A single turn carries every row of the set below to another of its rows. Some are shown first; where does it send the rows asked next?
Zupuz: [3.263,0.334,-0.534,-2.720,0.351,-0.726,-1.211,-0.537,-0.951,0.462,0.623,2.466,0.554]
Feze: [-1.013,-1.526,-0.882,1.368,-2.367,-1.106,-0.495,-1.422,3.094,1.615,2.214,-1.554,0.656]
tib: [-0.566,-0.846,0.094,1.101,-3.647,0.259,-1.261,-1.978,1.820,-1.279,-2.523,-0.591,-1.994]
Numab: [-0.520,-0.445,-0.296,2.387,-1.734,-1.331,-0.875,-0.669,-2.962,2.187,-1.498,1.664,2.293]
peme: [-1.270,2.239,-2.114,1.009,0.433,-0.464,-3.311,0.967,-2.022,-1.265,-0.717,0.153,1.463]
fuf: [2.684,1.353,0.384,-2.257,1.151,-1.833,-0.722,-1.197,-1.048,0.523,0.204,2.707,0.261]
fatu: [-0.716,0.408,0.446,1.158,-3.250,-1.760,-1.368,-0.153,-2.211,2.908,-1.763,1.296,1.693]
gava: [-0.069,0.327,1.197,1.488,-1.327,1.203,0.103,-0.034,0.618,-3.957,-2.549,-0.552,-0.599]
sem: [-0.153,0.386,1.588,2.581,-1.134,0.531,0.816,-0.694,0.203,-3.613,-1.584,-0.590,-0.494]
keten: [-1.990,0.049,-0.694,1.254,2.729,-0.836,1.867,-0.456,1.648,1.210,2.072,-0.336,0.660]
totak: [-1.829,1.125,-0.095,0.189,2.819,-0.214,1.667,1.289,1.753,0.039,1.813,-0.775,1.017]
Gediz: [-1.061,1.730,0.478,-0.205,-3.678,-1.684,-2.429,0.679,-1.469,2.453,-1.763,0.728,1.071]
Gibi: [-1.367,0.499,0.435,-2.562,0.851,0.443,0.587,3.067,2.677,0.964,-1.097,-0.918,0.911]
masu: [-0.658,-0.277,-1.414,2.888,-0.007,-0.897,-1.176,-0.523,-3.248,0.660,-1.104,1.410,2.418]
puv: [3.492,-0.338,-0.469,-2.126,0.474,-1.717,-2.350,-0.626,-0.769,1.086,0.804,1.254,-0.148]
Budu: [-1.493,-1.979,-0.633,-1.549,-0.214,-0.500,0.414,0.280,3.061,3.845,-1.797,-0.162,0.262]
Los: [3.507,-0.266,-0.673,-2.468,0.296,-0.993,-1.890,-0.414,-0.890,0.749,0.809,1.821,0.242]
numeb: [-1.301,-0.893,0.037,-2.651,-0.049,0.178,0.253,2.105,3.086,2.555,-2.047,-0.561,0.560]
Kuriz: [-0.898,0.895,-2.114,2.374,0.850,-0.502,-2.253,0.125,-2.880,-0.821,-0.686,0.849,2.035]
zafen: [-0.901,0.717,2.601,1.409,2.190,-1.499,1.277,0.992,1.494,-1.254,-2.038,-1.149,2.008]
Sige: [-0.337,-0.491,0.019,0.378,-3.095,0.937,-1.390,-0.958,1.788,-2.218,-3.246,-0.637,-1.582]
kezuv: [2.945,0.694,0.525,-1.727,1.326,-2.722,-1.839,-1.294,-0.862,1.224,0.356,1.554,-0.452]
Vumar: [-0.467,-0.414,1.151,3.159,-2.657,-0.550,0.353,-2.629,0.746,-1.487,-0.749,-0.540,-1.500]
sezu: [-1.450,2.875,-0.242,-0.749,-2.725,-1.327,-3.519,1.321,-1.098,1.101,-1.359,0.119,0.753]
mok: [3.321,0.023,0.063,-1.772,0.963,-2.395,-2.314,-0.985,-0.833,1.274,0.623,1.096,-0.534]
tarip: [-0.203,-0.030,0.439,0.560,-2.138,1.393,-0.825,-0.112,1.279,-3.327,-3.302,-0.607,-1.008]
noz: [-0.601,0.010,2.627,2.671,1.167,-2.302,1.015,0.442,1.458,-0.184,0.496,-2.179,1.463]
veg: [-0.656,-0.946,1.172,2.704,-0.712,-2.167,0.328,-0.570,2.127,1.012,2.244,-2.302,0.907]
Bokiz: [-1.881,-0.616,-2.359,-1.769,-1.727,1.109,-0.615,-1.016,3.752,0.103,-2.060,0.753,1.400]
Fazi: [-1.547,-1.343,-2.380,-0.455,-2.812,0.232,-0.882,-1.577,3.729,1.248,0.425,-0.243,0.860]
mitag: [-1.310,0.839,1.114,-0.483,1.807,-0.127,0.901,0.864,2.184,-1.584,-3.903,0.133,2.243]
les: [2.960,0.952,-0.149,-2.578,0.709,-1.090,-0.691,-0.822,-1.079,0.409,0.380,2.814,0.571]
dopu: [-1.604,1.331,0.352,-1.297,2.126,0.275,1.156,2.815,2.197,-0.061,0.570,-0.953,1.024]
rimaf: [-1.743,0.297,-0.916,-1.844,0.163,0.955,0.127,0.063,3.049,-1.044,-3.816,0.910,1.986]
laz: [-0.247,0.073,1.674,3.349,-1.710,-0.140,0.889,-1.807,0.241,-2.691,-0.768,-0.510,-0.933]
memaf: [-1.509,3.110,-1.316,-0.266,-1.002,-0.813,-3.874,1.494,-1.279,-0.477,-0.941,-0.054,0.935]
nulit: [2.721,1.260,0.697,-1.868,1.414,-2.471,-1.193,-1.452,-1.039,0.889,0.205,2.119,-0.167]
suse: [-1.811,-2.180,-1.096,-0.039,0.559,-1.048,0.891,-1.143,2.537,3.899,-0.470,0.079,0.194]
viz: [-1.949,-1.396,-1.194,1.151,1.795,-1.147,1.509,-1.504,2.017,2.826,1.111,-0.007,0.353]
besu: [-0.578,-0.808,0.582,2.237,-3.463,-0.410,-0.561,-2.690,1.418,-0.995,-1.434,-0.571,-1.975]

peme -> Kuriz
Vumar -> besu
noz -> veg
Now find these:
suse -> Budu
puv -> Los

A single turn carries every row of the set below to another of its rows. Some are shown first; where does it send the rows asked next?
Golo: [-1.409,-1.966,-1.518,1.799,1.457,0.458,-0.596,-0.254,0.488,2.276,0.605,0.383,-0.881,2.119,1.969,3.581,-1.983,0.083,-1.200,-2.110,-0.180]
bip: [-0.849,-2.073,-1.848,-1.787,2.298,-1.785,2.490,-1.082,2.666,0.364,-1.930,-3.320,0.808,2.910,0.453,-0.384,2.133,-1.249,1.146,0.889,-0.833]
bodap: [-0.544,-0.933,-0.675,3.024,0.649,-0.033,-1.661,0.690,0.590,0.771,0.087,0.401,-1.204,3.044,1.273,2.930,-1.920,-0.356,-1.694,-2.192,1.249]
deni: [-1.735,-0.323,-1.793,1.448,-0.566,0.727,-0.738,0.052,-0.359,1.228,0.254,0.208,-0.552,2.768,2.267,4.174,-0.038,-0.585,-2.758,-2.325,0.028]
luz: [-1.184,1.323,-0.347,-1.842,2.329,-1.777,-0.237,-0.436,-1.003,-3.092,-1.349,1.059,0.449,-0.617,-1.932,-1.354,1.079,-0.963,-0.198,1.088,-2.896]
takep: [-2.365,0.446,-1.643,-0.879,-0.270,-0.647,-1.558,2.805,-2.341,-1.037,-1.673,0.780,0.811,0.773,0.367,-0.576,0.888,2.324,-3.186,0.281,1.376]
vege: [0.691,-0.572,-0.611,-0.360,2.589,-1.079,2.391,-2.339,1.906,-0.826,-2.277,-3.191,0.904,4.288,0.625,-1.130,0.814,-0.487,1.806,0.306,0.260]
bimok: [-1.038,3.573,0.583,-0.425,-0.429,-1.917,2.072,-0.953,-1.855,0.536,-3.544,1.685,1.057,-1.810,0.743,-0.589,-0.931,-0.769,-3.402,1.053,0.071]
Loma: [-0.359,0.627,-0.542,-1.651,2.263,-1.695,-0.700,0.071,-0.711,-2.767,-1.675,1.241,0.656,-1.196,-1.842,-1.326,1.551,-1.071,-0.708,1.052,-2.992]
rifis: [1.086,-0.809,1.116,0.797,-1.699,2.208,4.038,-0.087,0.410,0.732,-4.012,-1.001,-2.349,-1.579,1.144,-0.881,-1.693,-1.716,0.095,-1.368,-0.263]
loluz: [-1.315,-0.634,-0.439,1.834,0.789,1.014,-1.644,-0.328,0.193,0.890,-0.105,0.562,-1.162,2.481,2.591,3.662,-1.197,-0.819,-2.371,-2.767,-0.144]
zetu: [-1.399,0.645,-0.865,-1.905,2.026,-1.603,-0.829,-0.452,-1.193,-2.934,-2.143,0.449,0.414,-0.948,-1.690,-1.467,1.339,-1.497,-0.534,1.304,-3.018]
gupum: [0.958,-0.415,2.062,0.013,-1.727,1.911,3.726,0.112,1.036,1.373,-2.873,0.359,-3.385,-2.072,0.386,-1.057,-0.464,-1.616,-0.228,0.666,0.504]
mudir: [-0.097,-1.024,0.645,-1.901,2.190,-1.715,1.710,-1.763,1.868,-0.300,-1.999,-3.423,2.198,4.020,-0.133,-0.215,1.395,-0.052,1.313,0.634,-0.103]
Kigi: [-2.491,0.395,-1.123,-0.262,0.428,-0.571,-2.035,2.298,-2.410,-0.937,-1.646,0.894,0.575,0.623,0.227,-0.839,1.280,2.839,-2.571,-0.389,1.353]
Pafu: [-1.319,2.940,0.866,-0.689,-0.854,-1.972,2.033,-1.165,-1.754,-0.064,-4.162,1.959,0.715,-2.088,0.219,-0.166,-0.939,-0.525,-2.928,0.927,0.903]
sodug: [0.172,-1.111,-1.083,0.946,-1.328,0.152,-1.855,0.046,0.344,1.448,0.487,0.044,-0.998,3.033,1.571,4.127,-1.318,-0.405,-1.472,-1.235,1.231]
Rog: [0.366,-1.764,-2.130,1.936,0.427,0.388,-2.060,-0.488,-0.239,1.344,-0.505,-1.095,-1.661,1.805,1.143,3.619,-2.264,-0.148,-1.214,-1.831,-1.053]
makun: [-1.766,3.364,1.041,-0.622,-0.239,-1.421,1.918,-0.863,-1.716,0.497,-4.124,2.309,0.833,-1.670,1.251,-0.531,-1.138,-0.182,-2.549,1.391,0.465]
kuga: [-2.208,1.015,-1.477,-0.176,0.028,-0.697,-2.065,3.085,-2.053,-0.638,-2.226,0.292,1.175,0.518,0.306,-0.791,1.163,2.246,-2.573,-0.083,1.522]
Ser: [0.858,-0.698,-0.446,-1.590,2.079,-1.110,2.137,-1.380,2.292,-0.777,-1.219,-2.948,1.663,3.176,1.067,0.075,2.315,-0.370,1.702,1.799,-0.955]
Voden: [0.181,-0.124,0.843,-0.374,-1.465,1.787,3.765,0.045,0.280,3.271,-3.379,-0.320,-2.169,-2.013,1.342,-1.447,-1.186,-0.937,0.817,-1.509,-0.892]
pifu: [0.688,-0.660,-1.632,-0.872,0.961,-2.241,2.186,-2.543,3.376,-0.063,-1.907,-2.614,1.435,3.016,-0.240,-0.457,0.848,-1.481,1.481,0.936,1.217]
Fozek: [0.712,-0.160,1.835,-0.415,-2.441,1.567,3.426,0.537,1.195,1.583,-2.172,-0.212,-2.571,-1.560,2.282,-0.600,-0.718,-0.418,2.253,-0.677,-0.112]
Reka: [0.749,-1.645,0.121,0.131,-2.267,1.225,4.551,1.939,0.325,1.312,-2.690,-0.654,-1.908,-1.506,3.101,-0.959,-0.356,-1.186,0.767,-0.536,0.079]
nekid: [0.178,-0.069,1.871,-1.075,-0.850,2.203,4.056,1.167,0.839,1.931,-2.515,-0.201,-3.071,-1.800,1.100,-1.566,-0.616,-1.253,0.742,-0.354,0.147]
Zerod: [-0.562,-1.768,-0.315,-1.539,1.834,-1.651,1.442,-0.806,1.672,-0.371,-3.457,-3.299,1.805,4.029,-1.117,-0.538,1.163,-0.724,1.416,0.756,-1.275]

bip -> sodug
Ser -> bodap
Now find these:
kuga -> bimok
zetu -> takep
gupum -> Zerod
Fozek -> vege
pifu -> Rog
Kigi -> makun
loluz -> nekid

